The rows of X fall into 5 groups, which share some directions, and each row is roughly a mix of its group's hidden directions.
X, 175 rows:
[[-19  -5 -12 -20  13 -26 -20  25  20 -17]
 [ 26 -13  29 -16  -5   7 -33   9  -1  18]
 [ 27  -4  -4 -24 -34  11   9 -25   8  -8]
 [ 10   0   4 -15  30   1   8 -24   7 -40]
 [-19 -15 -20 -10  10   7  -8  22 -41  -4]
 [  5 -31  -4  17 -18 -19 -18   2 -25 -23]
 [ 25  -4   7 -42   8 -21 -17   7   5  15]
 [  0  -8 -38  -6  26  -3   9   3 -31 -13]
 [ 31  12 -29  13 -13 -22 -25  -5   5   2]
 [-13  22  -6  -1  32  10 -20   2 -12 -34]
 [ -4   4   1 -50   3  -8 -15   0  17 -17]
 [ 36  16 -13  24 -13  -9 -13  -2  21 -17]
 [ 14  -8  -4  19 -14  -4 -44  -6  -3 -26]
 [ 21  -4   7  22 -22 -13 -30 -23  -4 -20]
 [ 11   0  36  25 -11  -1 -33  -9   9  10]
 [-32   6 -15   5  17  30  17 -17  -9 -18]
 [ 42  -6   6 -21   4  -3   7 -30   9 -13]
 [ 12   4 -36 -13  29 -19  20   8 -13   1]
 [  9  18   3  -4 -13  -5  22   3  25 -42]
 [  5  14  -4  17   4   9 -46 -11 -23 -12]
 [-36 -19  17  14  -2  10  14  13 -21  21]
 [ 10  -9  52   4   1   2 -17  -6  16   2]
 [ 27   6  30  24   8  19 -22  -7   1  17]
 [ 20  29 -10 -26  -5   0   0   7  34 -15]
 [ 24 -29  -4 -17  39   4   3  13  -4   5]
 [-16  -8   9  10 -39 -10  13   9  33  -4]
 [ -3  14 -13  -6 -41  13  25   6   5 -21]
 [ 15  -7   8 -27 -14  -8 -10 -18  22 -35]
 [ 25  18  10  29  -3 -27 -24  14   4   8]
 [ 15  15   2 -40   8  16  19 -19  20   5]
 [-16  34  27   2  11  -9  18  23  16   4]
 [-14 -22  32  -6  31  -9 -25 -10   3  -2]
 [ 27 -19  -4   9   4  24 -33 -19   9 -14]
 [ 28 -25  11  24 -11  -6 -14  -1  31   7]
 [ 15 -25  14  15 -25 -25  11 -24   2  16]
 [  8  -8  16   3 -31  16 -34  12 -13  19]
 [  1 -12 -14 -27  38 -16   5 -20  -8 -16]
 [ 25   0 -12 -21  20  12 -19  -7 -23 -28]
 [-26  21 -11 -17 -10  26  20  11   6  25]
 [ -1  35  19  -7  28  -2 -25  -7  16  -9]
 [-10  -5  10 -10  20  -7 -11  12  -4 -50]
 [ 38 -31   3  14   4  -6 -27  -9  -2  -4]
 [  7   2   2  26 -23  -8 -17  -4 -16  40]
 [-14  -2 -17 -44 -10  12  -8  26   4   6]
 [ -4 -10  10  17 -42 -26   6 -22  -3  -2]
 [  5 -17  12  28  -7 -31  18  13  12 -25]
 [-24  25  -3 -15 -19  29   1 -11 -14  23]
 [ 32  19   5   6  20 -25  -8 -13   7 -27]
 [  0 -15   0 -45  17 -29   6   7   2 -10]
 [-10  -4   3 -40  31   3   3 -27   5  -7]
 [  9  -5  34 -37  10  -3 -13 -22  -3  -5]
 [  9 -11   3  -2  25 -45  13   0   8 -20]
 [ -2  -7   7  48  10   0  -6  -6 -14 -26]
 [ 13 -12   8  -7 -42   3  -5  33   2  13]
 [ -2  -7  -4 -24  16 -36 -33 -13  -1  -5]
 [-23 -17 -20  36   0  -5 -13  11 -25  -6]
 [ -5 -13 -34  38  13 -18  11  -1  -6  -5]
 [ -7 -32  35 -16   7 -10   3   3 -26  10]
 [  2 -12  -4  21 -36 -15  32   8  -7 -14]
 [-26  -3  21   7  16  -7  26  33   2 -14]
 [  7  26   0  36  27 -14   0 -12  -1  20]
 [ -3  -1  -4  15 -28 -10  -6  14  -9  45]
 [ -3   6  11 -18   7  -9  -8  23  13 -46]
 [ -1 -19   1  34   1  -2  22 -26 -28   2]
 [ -3 -19  -5  21  13 -20  -5 -30 -33  10]
 [-22   0  18 -24  15 -23 -25  23  12  -3]
 [-11   6  24 -23  -5  -8  14  15  -3  41]
 [-20   3 -39  31   2   8  -4   2  18  12]
 [ 24  -9 -21 -12 -27  14  26  -3  15 -20]
 [-27   5   6 -35   0   2  -4  23 -13  28]
 [-23  -5  21  16  17  -1 -38  11  -6  18]
 [  6 -31  12  -6 -43   5   2   9   1  18]
 [  3  -4  20   5   7 -17 -50  -2  -5 -11]
 [-25 -25  -7  32  -1   4  -5  -7 -31   9]
 [-12   3 -17 -43  -8  27  11   0 -11  14]
 [ 23 -24  25   2  23 -29  -1  -9   2 -18]
 [-11   6  -4 -32   5  25  13 -16   4  34]
 [  5 -14 -20  10  -5  -2   3  14 -45 -23]
 [ -6   4  30  11  12  -2 -30  13 -23 -26]
 [-47  -6 -21  -3   0 -11  -4 -19 -13 -12]
 [ 41 -17   7  -1  -2  -6  31 -16  -4 -14]
 [ 32 -26  15  25  19  -2   3 -13 -17  10]
 [  3  -9 -46  -9  -4  20  10  14   9  20]
 [ 35  18  17  26 -17 -14  -4  -6  12  18]
 [ 13 -29 -20 -12  18 -13  -8 -18 -31   9]
 [-21 -13  -3  -3 -13  25  33 -23   7  22]
 [ 15 -17 -19 -18 -12  21  30  -5   0  28]
 [-12  -3  -5  32  -5  -3  40 -20  15   5]
 [  8 -27  -1 -39 -20   6  -8  21 -12   2]
 [ 12 -21  -4  10 -41   2   0  26 -12  15]
 [-20  24 -25  20  -2 -11  -3  30  21  -2]
 [ 15  27  11 -45   9   2  -7   2  16  -3]
 [ 15  -4  25 -12 -14  -9  26 -27  27   9]
 [-12  22  24   3  31 -31  -8   1   0  16]
 [-30 -12  -1 -11  -6  24  35 -13  11 -13]
 [ -7   2  11  -4  -7  32 -35 -12 -19  21]
 [ 21  10   1 -37  18  21  -3 -10  25  -7]
 [  1  23 -13 -14 -22  10   1  33  29  -7]
 [ -4 -21 -11  25   6  14 -41   2 -11 -16]
 [-10 -11  13 -15 -21 -17  32   0  33  -6]
 [ -1  -5 -19   8   2  13 -19  26  20 -38]
 [-22   1 -20  30   9  17   1  15  13 -31]
 [ -4   4 -25  41 -20  -2  -2 -22  11 -14]
 [ -1   6  40 -19  13 -29  -7 -13 -13  -5]
 [  1  41  32   6   6 -20   8  -2  15   3]
 [ -9 -20  -6  35   5 -14  15 -18  -5 -31]
 [ 35  27  -7  -5   0 -15 -11   5  26 -20]
 [ 18  27  21 -20   9 -16 -21   6  22  17]
 [  4  40 -13 -13  19 -27  10   3  19   3]
 [ -6   2  -6 -17  10  19 -36 -15 -16  30]
 [  9  -4   8 -46  11 -30  -5  -8   5   3]
 [  6   2   8  32 -14  22 -15   2 -25  29]
 [ 13   6   0 -13 -20 -17  -1  -1   0  49]
 [ 13   9  33 -21  -3 -28  -2 -13 -21 -17]
 [ 22  10  17 -35  -4   6 -16  -1  26 -18]
 [-24 -11  10  24 -15 -15 -23  21  23 -12]
 [-18 -22 -17  29 -13  12  23  -1 -15 -22]
 [ -9  50   2   9  13  16  -3  11  15   5]
 [-17  -3 -43 -21 -15   9  -4  16  13 -14]
 [ -4  -8 -35  -8 -33   5  -6  12   6  29]
 [-12 -10   5  -7  20  10 -16  -1   5  49]
 [-22  13  20 -25  -2  19  17  -5  32  -8]
 [ -7  10  23  28 -26   0   6  30  17 -11]
 [ 12   1   1 -43  17 -18  14  -7  19  17]
 [ 15   7  47   8 -13  -6  -5 -12  23   5]
 [  3  24  -6 -18 -27  11  27 -28 -10   7]
 [  3 -29  -2  11  13 -11  37 -27   4 -11]
 [ 12  12  10 -24 -13   2 -27  39   2  -8]
 [  6  -1 -10 -51  18  -1  -8  16  -8  -9]
 [ -3   5   6   7  -1   8   6   0  11  56]
 [ 13  -1 -44  15 -25  20  -2   6   0   9]
 [-27  26  -2  15 -24  12  19  11  15  21]
 [-12  21  -5  -9  24 -10   6  -4 -35 -29]
 [-21  34  -6 -30  13  16 -10   2   2 -20]
 [ -2  -1 -16  33  -1  -3 -36  -6 -27  -5]
 [ 17 -19 -19  -2  -4  -4 -24  19 -38  -2]
 [  5 -15  28  37  -2  10   3 -15 -24  13]
 [ 12 -13   4  17 -16 -21 -19  -2  -2 -42]
 [-31  16   3 -13   1  14 -39  -3  13  17]
 [ -4  14  23 -33  12 -22  28  -5  -7  13]
 [-28  40 -18  -8 -12  -9  13   9  16  -4]
 [ 24  15  30 -27  -8 -15 -19  16  11   8]
 [-23  33 -10 -28  14  26  -5   1  -6   7]
 [ -3  14  -8   4 -10  20  47  14  -9 -14]
 [ 27  12 -15 -21  -1   4   3  -7  33 -28]
 [-31  22  11  35  14   5  12  13  -2 -14]
 [-18   6 -22 -37  10 -16 -17   0  17 -18]
 [ 14 -26  17  11 -16 -20 -19  -6  32 -11]
 [  1  -5   9 -21  19  12  27  -9  21 -34]
 [-10  11   4   9   2  13  29  18  10 -41]
 [ 10  22 -11 -42  15 -19 -12  10   8  -8]
 [-18 -24 -17  -1   6 -19   0 -15 -31  27]
 [-16   7  -9 -39  15 -14  -7  27   2  17]
 [-25   7 -26  26  -7   1  25   5 -20  19]
 [-19 -32  -2   2 -11  13  19 -20 -14  28]
 [ -2  18  13  34 -19 -10   7 -22 -21 -20]
 [  0  18   1 -10  -9   8  53   8  -5  -7]
 [-14   7  -5 -50  -2  13   3  16  11  10]
 [  3  -5  21  49 -15  15  10   3   6  -5]
 [ -1  -1  25 -40  19 -23   8  -6 -11  11]
 [ 11  -2  37  14  -8 -11 -23 -15  11 -28]
 [ -3  -3  -2  39 -24 -18  -1  12 -13 -27]
 [ 23  -6 -36  20   5  21 -19  12  12   6]
 [ -5  30  21  13   2  -9 -18  25  28   9]
 [  9  11  -9   7 -12   8 -44 -15 -22  17]
 [ 16 -22 -23  29 -14  32   0  -7 -11   3]
 [-20 -24  -3  12  12 -31  21   3 -22  17]
 [ 16  -6   1  32   8 -22   5  11 -15 -35]
 [-23 -30  18  17   9 -20   6  13 -26  11]
 [-22   7  14  26 -10  10  27 -21  27  -2]
 [-25  -3   3  40 -17  25   8 -10  -4 -14]
 [ 11 -31 -27   1  25 -17   6 -21 -16  -6]
 [-12 -15   6  22  31 -18  15  33   3   1]
 [-28 -22 -24 -14 -10  -5   7  10 -15  30]
 [-21  17 -17  29   5  -8 -11   2  28  26]]

Here is one row of each group, with its name. Which group are the others in?
[-23   9 -21  37 -25  17   8   7  -3   2] -> <52>
[  1  -5  41  -9  13 -21 -20 -13  23   2] -> <84>
[ -5  -5  -5  -5  44  -6  -6  22 -20 -22] -> <15>
[-37 -26   8  10  18   4  20   6 -19  -9] -> <57>
[ 19   7 -19 -22  36 -30   2   3  -4  -5] -> <136>

[-20 -13 -25  19  -9  19  34   0 -13  -9] -> <136>
[-13  28  21   2   5  10  12 -21  33  16] -> <136>
[ 20  15  -2  22 -20 -12   6 -13 -15 -37] -> <15>
[  2  11 -20  39  -6  11  20  13 -10  25] -> <52>
[  0 -13  21 -25  20  -8 -15 -39   8   4] -> <136>
[ 32 -17  11  19  17 -18  11 -26  -3 -17] -> <52>
[ -6 -14 -44  -4  -4 -31  -2   9  -9  13] -> <57>
[  0  26 -23 -27   8  16  14  26  -2  18] -> <136>
[ 15   5 -12  19  11  17 -21 -43   0  -5] -> <52>
[ 20  10   8  42  -1  20   6 -12 -11  22] -> <52>
[-23 -17  -7 -18   7 -15  -5  42  -4  12] -> <52>
